[-46  23 -11  20  26 -39  63 -14 -33  23   0  24  -3  -6  30 -33  50 -43
  23  -2  -2  15   0   9   6 -24   7 -36 -24 -37  23]  q_250
[ -6 -27   0 -32 -32  -3 -44  28  -8 -37 -18 -33  45  43  58  -3 -28  -5
  33  40  44  74  38 -36  -8  49 -22  -2 -10  -5 -38]  q_892
[ -3  -1  -2  -2   7  -5   9 -11  -3  -1  -3   2 -13 -13 -23  -4   9  -4
  -5 -11 -11 -18  -9   0  -5 -12   0  -6  -2  -4  -1]  q_327
[  9   1   8  -4   4   3 -10  -2   6  -5   2  -7  -7  -5  10   4 -10   4
 -12  -7 -10   7 -10  -6   4 -10  -4   2   7   5  -3]  q_468
[ 14  -8  -8  13  40   9  66 -18  23  12   7  12 -39 -38 -68  16  50  15
  -4 -35 -37 -84 -33  13   9 -40   9  10  19  11  11]  q_333
[ -3  -1  -2  -2   7  -5   9 -11 -26  -1   2  -6  -7 -13 -23  -4   9  -4
  -5 -11 -11 -18  -9   0  -5 -12   0  -6  -2  -4  -1]  q_370
[ -3  -1  -2  -2  17  -5   9 -11  -3  -1  -3   2 -13 -13 -23  -4   9  -4
  -5 -11 -11 -18  -9   0  -5 -12   0  -6  -2  -4  -1]  q_277
[  4 -28  -1 -31 -33   4 -46  26  -2 -36 -16 -31  40  38  47   0 -29   3
  27  35  39  64  33 -34 -15  44 -20   4  -6   3 -36]  q_659
[ 29 -14   5 -11 -14  26 -30  -6  22 -13  -1 -14 -23 -19 -25  25 -30  30
 -38 -23 -27 -27 -27 -13 -24 -27  -9  24  15  25 -12]  q_563
[  2   1  -2   9  18   2  26 -11   3   9   4   8 -22 -20 -25   1  18   1
 -13  34  39  64 -22   9   6 -25   7   3   3   2   8]  q_927
[-27   1 -15   0  -2 -20  32 -20 -22   2 -10   4 -19 -20   8 -20  22 -20
  -1 -17 -16  -3 -14   3  30 -18  -2 -20 -20 -20   1]  q_601
rest: [  9   6 -25   7] => [3 3 2 8]
rest: [ 2 -7 -7] => [ -5  10   4 -10   4 -12  -7 -10   7 -10  -6   4 -10  -4   2   7   5  -3]
rest: [ -1 -31 -33   4] => [-46  26  -2 -36 -16 -31  40  38  47   0 -29   3  27  35  39  64  33 -34
 -15  44 -20   4  -6   3 -36]
rest: [35 39 64] => [ 33 -34 -15  44 -20   4  -6   3 -36]

[ 43  70  -6  28 -22] -> q_333
[ 42  40  57 -31 -25] -> q_892
[ 42  39  57 -31 -25] -> q_468
[-44 -45 -55  29  26] -> q_563
rest: [-6 28] => [-22]
q: [ 43  70  -6  28 -22] => q_333
rest: [42 39 57] => [-31 -25]
rest: [42 39] => [ 57 -31 -25]

[ 2 23  4  0  2  9  3 36] : q_250
[ 3 23  4  0  0 -1  5 36] : q_563
[23  1  1  1  2  9  4 36] : q_468
rest: [4 0 0] => [-1  5 36]
rest: [ 2 23] => [ 4  0  2  9  3 36]
rest: [23  1  1] => [ 1  2  9  4 36]
rest: [ 2 23  4] => [ 0  2  9  3 36]
rest: [2 9 4] => [36]

[ 13  10  10  18  18  11  14   7  30   7  18  -9   5  33  28  14  22   8
  31  -7  20   7  12   7  -7  -3  34  29  26   2   8  12  12  16  23  40
  15 -16  16  34  35  -9  43  23   9  10  17  11  21  23  22  13  20  17
  16   9   6] -> q_277
[ 12   6   2   0  24   9  18   7  25   5  16 -22   2  37  42 -30  37   5
  36  -8  20  22  11   7  -2  -2  24  11  21   9   8  22  10  21  19  28
   9 -31   6  24  65   1  27  16   3  19  17  11  25  12  39  22  21   9
   8  21  17] -> q_327
[ 14  12  17  11  11  17  10  10  48   9  -3 -22   2  36  45  14  30  20
  24 -12  10  11  21  19   0   0  35  40  38   3  28  14  20  23  37  60
  18 -20  25  35  31 -17  44  30  16   6  16  12  27  29  22   9  46  24
   8  13   2] -> q_370
[10  5  2 12  9  5  6 -1 11  5 12  0  2 13  9 11  6  2 13  0  4  3  4  3
 -1  0 16 15  6  0  5  5  3  4 12 10  9 -4  9 14 13 -6 19  7  7  3  7  7
  7  8  9  4  8  7 11  1  2] -> q_468
[ 15   6   2   8  12   6  14   2  14   5  12   3  -1  54  21 -17  19   1
  17  -7  13   9   4   5   4   6  13   6   6   5   8  11   5  10  12   2
   7 -12   5  10  24  -4  11   3   3  19  18  11  25   2  19   3   9   1
   7  10  14] -> q_563
[15  8 -1 19 15  5 13 -3 10  6 25  7  4 26 11 13  8 -2 21  2  8  5  4  2
 -1  2 21 15  3  2  4  8  2  4 15  4 12 -5  9 19 21 -5 22  7  9  6 13 12
  8  8 15  7  5  7 19  4  6] -> q_927
rest: [-22   2  36] => [ 45  14  30  20  24 -12  10  11  21  19   0   0  35  40  38   3  28  14
  20  23  37  60  18 -20  25  35  31 -17  44  30  16   6  16  12  27  29
  22   9  46  24   8  13   2]
rest: [ 3 19 17 11 25] => [12 39 22 21  9  8 21 17]
rest: [-8 20] => [ 22  11   7  -2  -2  24  11  21   9   8  22  10  21  19  28   9 -31   6
  24  65   1  27  16   3  19  17  11  25  12  39  22  21   9   8  21  17]

[-29 -21  54 -14   2 -16   3 -30  -2] = q_468
[-59 -24  81 -35   9 -14  24 -38 -26] = q_601
[-36 -12  53 -14   2 -16   3 -29  -2] = q_563
rest: [-14  24] => [-38 -26]
rest: [ 53 -14   2 -16] => [  3 -29  -2]

[ 25  11   4 -22  17 -30 -12 -59   4  54  28   2  33 -55] -> q_277
[  5 -20   8  62   3  19  24  34  -6 -19  10  35 -26  39] -> q_250
[ 43 -19  10  18   5 -49  11 -40  10 -20  10 -18 -24  24] -> q_927
[ 25  11  -5 -22   5 -48  11 -59   4  54  28   2  33 -55] -> q_892
[ 43 -19  10  18   5 -49  11 -40  10 -39  10 -18 -24  24] -> q_333
rest: [-20  10] => [-18 -24  24]
rest: [ 11   4 -22] => [ 17 -30 -12 -59   4  54  28   2  33 -55]
rest: [  5 -20   8] => [ 62   3  19  24  34  -6 -19  10  35 -26  39]
rest: [-22  17 -30 -12] => [-59   4  54  28   2  33 -55]

[-30  -2 -27 -15 -20  -2   8 -20  18  10  25  -1  19   1  -4  -9 -10  -5
  -9  12  16  15  25 -15   8  11  28  32 -12 -26 -13  22  17  -6   2  10
 -16  10   2  11 -21  28  20 -18 -65 -57  13  56   1  15  -5] = q_601
[-18 -10 -34   3 -16  15  11 -29  27  11  20  -5  -1   3  -2  -9 -14   4
  -7  17   1   0   5 -22  10  -2  12  31 -22  -3 -14  32  21  -9  11  35
 -10  -3   5   9  -1  -1  28 -25 -78 -57  13  56  -3  10  -1] = q_327
[-37 -12 -26   1 -14  21 -18 -34  25  22   9 -10  20 -13  -4 -27  -3 -14
 -25  18   2   6   1 -21  -3  12  10  13 -12  -4  -7  37  22 -16  25  31
  -4   7   7  10   9  26  40 -14 -85 -56  28  61   8   5   2] = q_927
[-20   2 -28 -19 -19  14  -1 -19  21  26  12 -14  34  -4  -8  -7  -4  -3
  -7  -3   9  13  19 -12  16   1   9  34  -5 -34 -14  22  19  -2  10  25
  -3   9  -2   3  -7  13   7 -19 -60 -56   3  57  -3  16 -10] = q_277
[-35 -16 -26   2 -11  24 -19 -32  29  21  11 -10  22 -16  -2 -29  -4 -15
 -28  20   2   2  -3 -25  -1  10   9  12 -13 -11  -8  35  26 -13  23  31
  -4   6   8  12   9  30  38 -12 -85 -59  29  61   7   4   0] = q_563
[-21 -10  -6 -18 -14  15 -15 -11  19  18  -4  -5  27   4 -19  -2  -5  -8
 -24  15  -3   2  21 -35  11  17  14  41  -5 -17 -18  24   1   3  -1  40
  -7  -5   2  -2   0  13  23 -16 -91 -51  11  55  11  14   0] = q_892
[-16 -10 -36   2 -16  15  10 -29  29  12  22  -7   0   2  -6 -12 -13   5
  -8  16   2  -2   7 -21  10  12  11  33 -21  -5 -12  34  17  -9  10  35
  -8  -6   8  11   0   3  31 -27 -78 -57  13  55   1  10  -5] = q_142
[-17 -12 -36   3 -14  15   7 -30  30  12  22  -7  -2   0  -3 -10 -15   4
  -7  18   0  -1   5 -23   9  -1  10  33 -19  -5 -12  33  21 -11  10  32
  -9  -6   8   9   0  -1  30 -25 -78 -56  14  57   4   8  -1] = q_333
rest: [ -5 -12  33] => [ 21 -11  10  32  -9  -6   8   9   0  -1  30 -25 -78 -56  14  57   4   8
  -1]
rest: [12 10] => [ 13 -12  -4  -7  37  22 -16  25  31  -4   7   7  10   9  26  40 -14 -85
 -56  28  61   8   5   2]
rest: [-57  13  55   1] => [10 -5]
rest: [57 -3] => [ 16 -10]

[-29   7  20   9  21  54  23  18   2  -6  38  53  36  71 -61  32  38 -40
 -38  46  39  57  18  18 -33   1  69 -22   4  28  58 -26  40]  q_601
[ 57  24   8  64  55  37   6  31 -13  11  39  18 -39 -42   9  -8 -32  34
 -34 -62  53   8  14  31  43   9  79  -3   4  29  -2 -12  91]  q_277
[-56  -6  14 -24 -10  30  18   0   7 -12  14  37  54  87 -59  33  50 -55
 -16  75  -7  31  10  -2 -52  10  79  -3  -6  41  53 -16 -12]  q_250
[ 63  12  -9  39  25 -13 -14   8 -10  13  -1 -24 -56 -85  51 -29 -51  55
   3 -80  29 -13  -5  10  57 -16 -74  -7   9 -43 -45  10  36]  q_927
[ 67  17  -3  54  40   5  -7  20 -12  13  16 -10 -54 -74  37 -22 -48  51
 -12 -79  53   7  -6  10  57 -18 -63  -4  -6  41  53 -16  62]  q_370
[-66 -16   4 -51 -37  -1   8 -17  12 -13 -13  12  54  76 -42  23  49 -53
  10  81 -48  -4  -2 -17 -55  18  66  14 -12  42  33  -2 -57]  q_563
[ 60  23   6  64  53  30   3  29 -13  13  35  16 -43 -48  13 -10 -35  37
 -32 -67  78  34  12  30  46 -18 -37 -30  16 -33  -7 -10  88]  q_659
rest: [ -3  -6  41  53 -16] => [-12]
rest: [ 6 64] => [ 53  30   3  29 -13  13  35  16 -43 -48  13 -10 -35  37 -32 -67  78  34
  12  30  46 -18 -37 -30  16 -33  -7 -10  88]
rest: [10 79 -3 -6 41] => [ 53 -16 -12]
rest: [53  7] => [ -6  10  57 -18 -63  -4  -6  41  53 -16  62]
rest: [ 4 28] => [ 58 -26  40]
rest: [30  3 29] => [-13  13  35  16 -43 -48  13 -10 -35  37 -32 -67  78  34  12  30  46 -18
 -37 -30  16 -33  -7 -10  88]
rest: [-5 10 57] => [-16 -74  -7   9 -43 -45  10  36]

[  1 -65  76  21]  q_327
[-38   0  34 -78]  q_370
[-37   0  76  20]  q_563
rest: [ 0 34] => [-78]
rest: [-38   0  34] => [-78]
rest: [-37   0  76] => [20]
rest: [-38   0] => [ 34 -78]
q: [-37   0  76  20] => q_563
rest: [ 0 76] => [20]

[-22   5  50   3] : q_927
[-11   3  32   4] : q_250
[-51  12  62 -15] : q_370
[-22   6  50   3] : q_277
[-1  1 33  4] : q_659
[-27   6  31  -9] : q_327
[-40  10  49 -12] : q_601
rest: [-22   6  50] => [3]
rest: [-27   6  31] => [-9]

[-20   2  14  -5  30 -16   2   3  -7 -32  -6  43 -19] = q_250
[-19 -10   8  -4 -12   6   2   1  -3  12   6 -49  -9] = q_468
[ 64  -9   8  -4  30 -16   2   0  -3  12 -39 -22  53] = q_333
rest: [-9  8] => [ -4  30 -16   2   0  -3  12 -39 -22  53]
rest: [ 30 -16   2   3  -7] => [-32  -6  43 -19]
rest: [-10   8] => [ -4 -12   6   2   1  -3  12   6 -49  -9]
rest: [ 6  2  1 -3 12] => [  6 -49  -9]
rest: [ -5  30 -16] => [  2   3  -7 -32  -6  43 -19]
rest: [-9  8 -4] => [ 30 -16   2   0  -3  12 -39 -22  53]

[ 18  40 -28  74  25  53 -12] -> q_468
[ -9  54  42 -17 -78 -44   0] -> q_370
[ 34  23 -26  87   7  85 -24] -> q_659
[-40  45  -4  50 -41 -23  34] -> q_333
[  4  -2 -12  -8   3  -1  10] -> q_142
[  2  38 -14  42  16  30 -11] -> q_563
[-14  23 -27  50 -41 -23 -32] -> q_892
[-12  13 -11 -18  -9  32   6] -> q_927
[  0  -4  -3   2   4  -7 -10] -> q_327
rest: [ 45  -4  50 -41 -23] => [34]
rest: [ 23 -26] => [ 87   7  85 -24]

[ 11  -4 -59  -8  22  39  15]  q_327
[ 11  -4 -69 -28  21  39  61]  q_563
[ 45  65 -69 -28 -66  18 -56]  q_333
[-41  24 -69  41 -57  40  67]  q_892
[-59  -3 -59  -8  22  39  45]  q_277
[ 49  30  56 -29  21  15  68]  q_142
[-59  27  14  41 -57  41   4]  q_250
rest: [ -4 -59  -8  22  39] => [15]
rest: [ 41 -57  40] => [67]
rest: [-69 -28 -66  18] => [-56]
rest: [ 65 -69 -28 -66] => [ 18 -56]
rest: [-28  21] => [39 61]

[-30 -80   5  58 -66]  q_601
[ 13  46  16 -31  32]  q_892
[ 75  38  80 -77  10]  q_142
[37 38 50 -3  3]  q_250
[-30  38  49  76  65]  q_927
[46 45 16 76 65]  q_659
[ 52  16  54 -39 -77]  q_277
rest: [37 38 50] => [-3  3]
rest: [46 16] => [-31  32]
rest: [-30 -80   5] => [ 58 -66]
rest: [38 50] => [-3  3]
rest: [-80   5  58] => [-66]

[-13 -19 -11  -7 -22  21  20 -29   5 -12  25  -3 -18   5 -49  18 -44  22
  -2  16  -4]  q_250
[-24  10  35  -4 -47   6  12 -12  10 -23  16  10  21 -23  -1   4  -8  10
   6  -8   6]  q_142
[-11 -20 -15  -9 -27  22  21 -34   4  -8  25  -4 -14   5 -51  16 -48  22
  -5  15  -4]  q_370
[-34  13  -2   0 -65   9  16 -15  14 -30  21  13 -13   5 -51   4 -11  11
   8 -11   7]  q_333
[-17   7  26  -3 -34   5   8  -7   7 -17  11   7  15 -16   0   2  -6   6
   4  -5   3]  q_327
[ -7  -6  -1   0  -3   7   7  -7   3  -9   9   0 -10   0 -14   8 -11  10
   2   6  -2]  q_468
[-13 -12  -1   2  -6  15  12 -12   6 -18  20   0 -22   0 -30  18 -22  20
   5  13  -3]  q_927
[-26  11  38  -4 -50   7  12 -12  10 -24  16  13  28 -22  -1   3  -8   8
   5  -8   6]  q_277
[-26  11  38  -4 -50   7  12 -12  10 -24  16  10  22 -24  -1   3  -8   9
   6  -9   6]  q_892
rest: [ 13 -13] => [  5 -51   4 -11  11   8 -11   7]
rest: [-14   5 -51] => [ 16 -48  22  -5  15  -4]
rest: [-1  0] => [ -3   7   7  -7   3  -9   9   0 -10   0 -14   8 -11  10   2   6  -2]

[ 16 -55   6  47  37   6  24 -23  -6  27   2  15  10] -> q_892
[ -3  49 -28 -27   4 -13  13  12  16 -13   2 -13 -14] -> q_142
[ 16 -55   6  47  37   6  -7 -23  -6  27   2  15  10] -> q_333
[ -5 -35  13   4  -5  -6  33   2  13   7   5 -71  -1] -> q_277
[-12  51  14   4  -1  -5  24 -10 -12  22 -33  65  -9] -> q_468
[ -5 -35  13   4  -5  -6  33   2   1  -7 -11  32  15] -> q_327
[-29  52 -24 -64  -7  -8  -1 -29   3 -10   0   9  -6] -> q_563
[-12  51  20 -37   4 -13  14 -10 -12   9 -27  37 -19] -> q_927
rest: [-64  -7  -8] => [ -1 -29   3 -10   0   9  -6]
rest: [ -7 -23  -6  27] => [ 2 15 10]
rest: [-7 -8 -1] => [-29   3 -10   0   9  -6]
rest: [  4 -13  13] => [ 12  16 -13   2 -13 -14]
rest: [ 16 -13] => [  2 -13 -14]

